Some points, one per row:
[-64  -1 -32 -74 -13  58 -54  14 -38  45  18 -62]
[-51  28  24  21 -29 -30  88  17  50   4  27  79]
[  0   8   0  27   6  17 -97   6 -41  -6 -44 -38]
[  11   14   13   64   36   -7   62    5    1 -116  -27   64]
[-10  54  14  35   6   5  55 -20  59   4  11   9]
[ -54  -52  -20  -17  -14   54 -104  -32  -59  -18  -35  -60]
[ 25   2  -6 107 -19 -48  66  33  61 -13   3  44]
[-16 -81  18  11 -32  73 -95 -33 -54  -2 -27 -37]
[ 12 -44 -22   9  -6  72 -22  -8 -26  65  35 -41]
[ 22 -29  -7  -9 -16  -5  12 -19  -5 -20 -35  -4]
[ 40  53 -32  10 -54 -49  19   8  56 -10  44  73]
[-39 -14 -13  14 -34 -86  75  27  46   7 -15  40]
[-12 -36 -21 -85 -18  18 -66  25 -72   0   4 -60]
[  -2  -22  -22  -25  -16  -11  -20  -12  -33   31  -20 -127]
[ 20  16 -10  72  17  85  95 -14  78 -13  37  96]
[-88 -31 -19 -23 -35  -8 -29  24 -43  22 -65 -56]
[-22 -51  24   1   6 -14 -78  17 -28  -2  -2 -40]
[  65  -15   -6  -44    5   21  -94  -25  -49   64   42 -113]
[-14 -53 -12 -57 -25  62 -15 -18 -14   1  23 -69]
[  6   6  26  51  34 -44  43  11  52   9 -10  66]
[ 29  50  26 -19   8 -48 -28 -32 -17  48 -14 -43]
[   3   13    3  -55  -20   49  -85   -9 -114   -4   18  -28]
[ 26  40  35  -4  40   8 -63  25 -12  10  10  27]
Here are 24 more points, each followed by its number:
[ 15 -10  48  55 -21  23 127 -56  87 -19   0  97] 0
[-27  -1  15 -27  34  18 -48   0 -63 -53  -4  25] 1
[ -30  -78  -15  -34  -51   63 -127  -14  -73  -19  -25  -39] 2
[-77 -65   5  -2  38  87 -97 -19 -51 -20 -31  -5] 3
[ -26  127    4  -24  -59 -127   15    2   12  106    1  -62] 4
[-28  30 -28 -12 -60 -17  71 -10  31  23  43 120] 5
[ 22  48  57  66  32 -17  88  23  33   8  10  72] 6
[-16 -12  24   7 -30  -6 -18  14  -6 -22 -26  53] 7
[  4 -31 -24 -28   8 -30 -41 -31 -43  74  28 -42] 8
[ -4 -13 -25 -35 -28 -45 -45 -12  15  52  38 -45] 9
[ 73  15   5  -8  44  84  23   6  39 -54 102  69] 10
[-55   1   8 -20  11  42  62  12  38 -86 -23  43] 11
[-46  34  -6  94  -9  21  17  70 -31  28 -32 -10] 12
[-15  36  -2  31 -24 -51 109 -24  23  17  -5  -8] 13
[  2 -15   2 -40 -22  33 -11 -11 -49 -19 -18  16] 14
[-22  11  53  23  -6  15 -19  -9  -8 -34  14   0] 15
[ 38  15  12 -56  15  29 -49  -6 -53  25 127 -37] 16
[-52 -57  43 -18 -10 -24  35  12  27  21 -45  39] 17
[-17  91   2 -51   8 -26   3   1 -30  65  22 -49] 18
[-19  13 -51 -56 -19  63 -34 -47 -37  97  30 -93] 19
[-19  24  42  36  52 -33 -43   1  18 -16   6  13] 20
[ 29  65  28  35 -12 -33  37  -9  19 -34   0 -15] 21
[ 71   6  43   7 -33  91  42   6   7 -37  23  69] 22
[  7  40   8  26  28  25  49  13  23 -50  19  72] 23
Which of these numbered points is nearest to each point below, looking only along the 5 directions in which the first points spread most? Its number follows each.
[ 28  28   7   5   7 -31 -16   3   5   1  -3   7] > 20
[ -35   -1   11   -4   36  -35 -115  -15  -72   12   13   21] > 1
[ 23 -28  23  63 -33 -28   9   6  60  10 -94   8] > 12
[ 35  72   0 -11  13 -59 -45  -2 -48  42   9 -15] > 18
[-30  -7 -21  19  25  26 127   2   0 -10 -63 -20] > 17
[ -23   43   -2  -13  -13 -127   31   36  -33   83   42 -101] > 4
[ 90   2  33 -68  30 124  46  16   1 -63 -29  44] > 22
[  8  15  40  93  24  34 127 -15 113 -59  -7  99] > 0
[ -84  -44   -3    2    4 -108  106  -23   52  -39  -17   74] > 17
[-62 -47  29   8 -28  71  13   9  37 -24  -1  59] > 11
[-70 -71  -7 -74  19  73 -92  12 -80  -7  25 -61] > 2
[ 45 -30 -11   4  49  34  22 -10  -5 -81   0  52] > 15
[ -5 -36  24 -37 -34  65 -16  -4 -32 -25  41 -16] > 14
[  3 -10 -28 -24 -19 -18   1 -73 -13  40  25   1] > 9
